Each path is a new rotation, seen through one point. The rows after it are directions, each followed by how far the rotation turns it, in deg/step (0 if it stays put).
Each turn is a multiple of 5 degrees from 10 to 175, or 0.
Each row of a path follows its step; steps can be skipped.

step 6: -17, 14, -23, 16, -26, 2, -10, 28, 7, -16, 43, -13, -13, -16, 14, -5, -33, 20, 12, 23, 9, 43, 40, -19, 42, 6, -25, -20, 18, -1, 14, -7, -33, -36, -12, -3, 28, 22, 9, -14, 7, -36
step 8: -39, 13, -5, -34, -20, 8, 11, 27, 7, -2, -13, 1, -29, 10, -24, -14, -37, -8, 36, -16, -37, 0, 51, -6, 10, 17, -13, 31, -19, 1, 17, -57, 10, -4, -15, -9, -26, -13, 16, 6, -19, -17
step 9: -6, -51, -1, -16, 9, -7, 12, -35, -20, 9, -32, 30, 36, 13, -19, 11, -15, -16, -18, -26, -11, 5, -29, -39, 1, -46, 16, -47, 5, 10, 29, -8, -3, 17, -1, -5, -15, 10, -11, -25, -14, 8
step 13: -26, 32, -15, 12, 10, -12, 27, -17, -10, -2, 10, -8, -18, 10, 10, 12, -21, 5, -53, -55, -1, 7, 52, -16, -8, -23, -19, 1, -31, -18, 4, 12, -39, 28, 18, 8, 22, 17, 10, -13, 6, -30
step 14: -23, -7, -6, -9, 6, 10, -3, 25, -28, -18, -16, 45, 20, -14, 31, -7, -13, -2, -4, 10, 38, -16, -19, 45, -45, 22, 12, -6, 7, 41, 4, -8, 32, 30, 6, -9, -14, 46, 13, -26, 11, -8
step 16: 11, -54, 20, -23, -50, 12, -36, 7, -22, -12, 4, 6, -1, 0, 8, 34, 9, -2, -19, -10, 30, -6, -16, 2, 17, 1, 25, -1, 4, 11, 32, 14, 54, 1, -33, -20, 40, 10, -14, 4, -12, 16
step 17: -9, 2, 13, -14, 5, 17, -9, 15, 22, 16, 15, -13, -61, -5, -7, -39, -7, 17, 39, -22, -36, 27, 24, -6, 18, 10, 38, 22, -17, -25, 20, -46, -22, 0, -19, -6, -2, 5, 10, -14, -35, -3
step 19: -25, 12, 25, -1, -2, 0, 5, 3, 32, 26, -26, 30, -13, -2, 3, 8, 11, -11, 10, 53, -5, -3, -4, 8, 8, 4, 6, 30, -5, -31, -21, -25, -28, 45, -1, -44, -50, -17, 2, -37, 8, -27
step 20: -15, 2, 18, 10, -47, -52, 36, -27, -11, -10, -1, 14, 26, 11, -8, -2, -18, -23, 25, -7, 15, -38, 43, -14, 29, -52, -14, -12, -10, 26, 16, 33, 12, 4, 15, 16, 0, -2, 6, 11, -7, -3
step 22: -53, 23, -9, 52, 18, -15, -4, -36, -10, 22, 28, -20, -14, -3, -1, -4, -23, -3, -31, -22, 3, 15, 47, -6, 11, -3, -3, 3, -21, 5, 16, 18, -17, -1, -12, -2, 44, 34, 9, 36, -12, 4
Speeds:
10, 6, 1, -9, -4, -9, -5, -8, 7, -8, -3, -2, -1, 0, -13, 8, 12, -3, -1, 6, 7, -8, 9, 11, 15, 0, -7, 10, 5, 4, 1, -3, 5, -7, -1, 0, 1, -1, 0, -10, 2, 2
85
5, -7, -11, 3, -8, 9, -3, 5, 2, 6, 2, 9, 3, 13, 0, -3, 3, -12, -2, -5, -8, -17, -1, -5, -1, 0, -2, 1, 6, 0, 7, 4, -5, -2, -3, 4, 12, 4, -1, -7, 16, -6
155
7, -5, -7, -1, 8, 5, -3, -7, -2, -6, 0, 0, 1, -15, 5, -6, 5, -9, 1, 2, 10, -3, -15, 0, 1, -4, 6, 1, 4, -12, 1, -10, 13, 16, -4, -4, -2, 4, -7, -4, 7, -2
155
-9, 2, -7, 7, 0, -7, 11, 4, 6, 7, 5, 8, -14, -4, 1, 4, 4, -7, 3, -7, -5, 10, -4, 4, 15, 6, -2, -6, -10, -4, -7, -6, 10, -7, -2, 8, -2, -3, 1, -2, 10, -5
160
3, 11, -3, -13, -7, 6, -1, 9, -1, -4, 9, -3, -2, 6, 6, 1, 6, 14, 5, -9, 9, 8, -12, 6, 5, 9, -2, -5, 1, 3, 10, 6, -5, 11, -9, 4, 3, 1, 3, -4, 0, -2
35
-5, 11, 8, -6, -8, -4, 1, -14, -13, 2, 1, 15, 1, 0, -1, -2, -8, 15, 1, 3, -1, -4, -2, -5, -4, 3, 4, 2, 2, -12, -6, -7, 1, -9, -8, 5, 9, 2, -4, -6, 7, 3
0
-5, 9, 2, 8, 3, 4, 6, 8, -6, -9, 7, 0, 1, -3, -3, 1, 13, 0, 5, 6, 9, 4, 14, -6, -13, -8, -8, -3, -7, 0, 0, 8, 4, 1, -4, -6, 0, 9, 4, -5, 15, 5
45

step 2: 0, -25, 7, -3, 4, 7, -9, 9, 7, -12, 25, 4, -13, -5, -11, -15, 26, -1, -46, 13, -11, -13, 29, -2, -8, -22, -2, -8, 7, 26, 0, 59, 46, -28, -15, -79, -8, 10, 24, 12, -16, -17
step 6: 10, -12, -4, 24, 16, 0, -10, -3, -9, -18, -32, -28, 16, 2, 16, -7, 51, 23, -30, -41, 37, -19, 1, 6, -12, 3, -14, -18, 8, 23, 3, -24, 56, 14, 9, 9, 22, -39, 20, 44, -6, 20
step 7: -3, -4, -10, -7, 7, -3, 0, 27, -3, -24, -17, -32, 2, -21, -6, 36, 33, -10, -48, -14, -46, -7, 40, 15, 21, -37, -7, 13, 11, 25, -16, -8, -10, 43, 14, 16, 11, -34, 9, -36, -25, -19
step 8: -43, -9, -25, -9, 32, -13, -8, -11, 11, 22, -22, -18, 24, -16, 33, -1, 45, 7, -34, 7, 1, 5, 6, 9, -37, -2, 0, 7, 23, 33, -12, -38, 4, -40, 21, 2, -45, -39, 20, -3, 13, 13
step 9: -41, 0, 23, 15, 12, 34, -39, 24, -12, 21, -4, -3, 13, -34, -38, 24, 20, 18, -9, -16, 2, -20, -2, 26, 4, -48, 17, 38, -12, 24, -31, -12, 3, 18, 40, -25, 2, -19, -4, 18, -3, -23
step 12: -19, -54, 12, -50, 38, 14, 23, 9, 32, 1, 6, 30, -28, -18, -24, 0, 4, -16, -3, -12, -11, 9, -17, -22, 17, -10, 43, 4, 15, 16, 4, -22, 23, -10, -15, -3, 12, -47, -14, 34, -19, -17
step 13: 1, -39, -12, -15, 21, -9, -22, -3, -6, -2, 4, 19, -42, 25, -34, -7, 37, 6, -31, 14, 31, -52, 55, -3, 18, -2, 23, -27, -3, 7, -28, 26, -12, -32, 15, -7, 14, -13, -7, 7, 18, 4
step 18: -22, 8, -39, -20, -4, -19, -22, 29, -4, -54, 37, -16, -9, 32, -1, 11, 43, -19, -49, -12, -34, -1, -17, -4, 26, -1, 12, 7, 31, 2, -3, -8, 11, 20, -25, -15, -32, 4, 33, -6, 13, -1
step 19: -9, 12, 5, -12, 19, -28, -55, -2, 24, 18, -25, 7, 23, -5, -2, -15, 64, -20, -13, -52, 10, 33, 8, -10, -23, 1, 2, 15, 39, -7, 8, 34, 20, -2, 13, -2, -17, -20, 11, 28, -2, -8
step 20: -23, 33, -10, -10, 22, 13, -33, -18, -18, -15, -8, -29, -2, -1, -18, 38, 50, -29, -16, 4, 12, 12, -6, 7, 32, -45, 13, -22, 6, -19, -11, -8, 13, 20, 21, -56, 25, 3, 25, -24, 5, -23
Speeds:
10, 3, 1, -8, -3, -2, -6, -5, -5, 2, 7, -7, -6, -5, 9, -18, -3, -2, -9, -3, -9, 0, -5, 4, 6, 0, -9, 8, 10, 3, -4, -5, -7, 4, -8, 11, -5, -5, -6, -10, 7, -4
100
-3, -1, -4, 2, -7, 0, -5, -9, 1, -11, -4, -6, 10, 1, 3, 6, -2, -1, -3, 0, -7, -13, 7, -3, 6, 16, -7, 9, -11, -1, -1, -1, 9, -2, 0, 18, 1, -1, 9, 3, -7, 0
35
6, 5, -2, 5, 0, 7, 4, 6, 20, 6, 5, 2, 5, -3, -5, -1, -4, -7, -2, -3, -9, 9, -5, -5, 2, -4, -4, -3, 4, 3, -11, 13, -6, -3, 5, 11, 1, -4, 1, 5, -17, -3
155
-3, -10, 7, 0, 4, -2, 9, -8, -1, 5, 0, 7, -6, -7, -14, 6, -11, 4, 1, 7, 0, -5, 5, 8, 9, 4, 2, 8, 9, -5, -14, -4, -7, -11, -7, 3, 0, 0, -2, 9, 3, 9
25
-6, -7, -7, 5, 4, -7, 6, 11, 5, 0, 2, -11, 2, -4, -4, 7, -6, -4, -5, 12, 6, 8, -8, -6, -1, 10, -9, 3, 1, 0, 0, -6, 2, -7, -3, -4, -7, 3, 1, -21, 1, -5
110
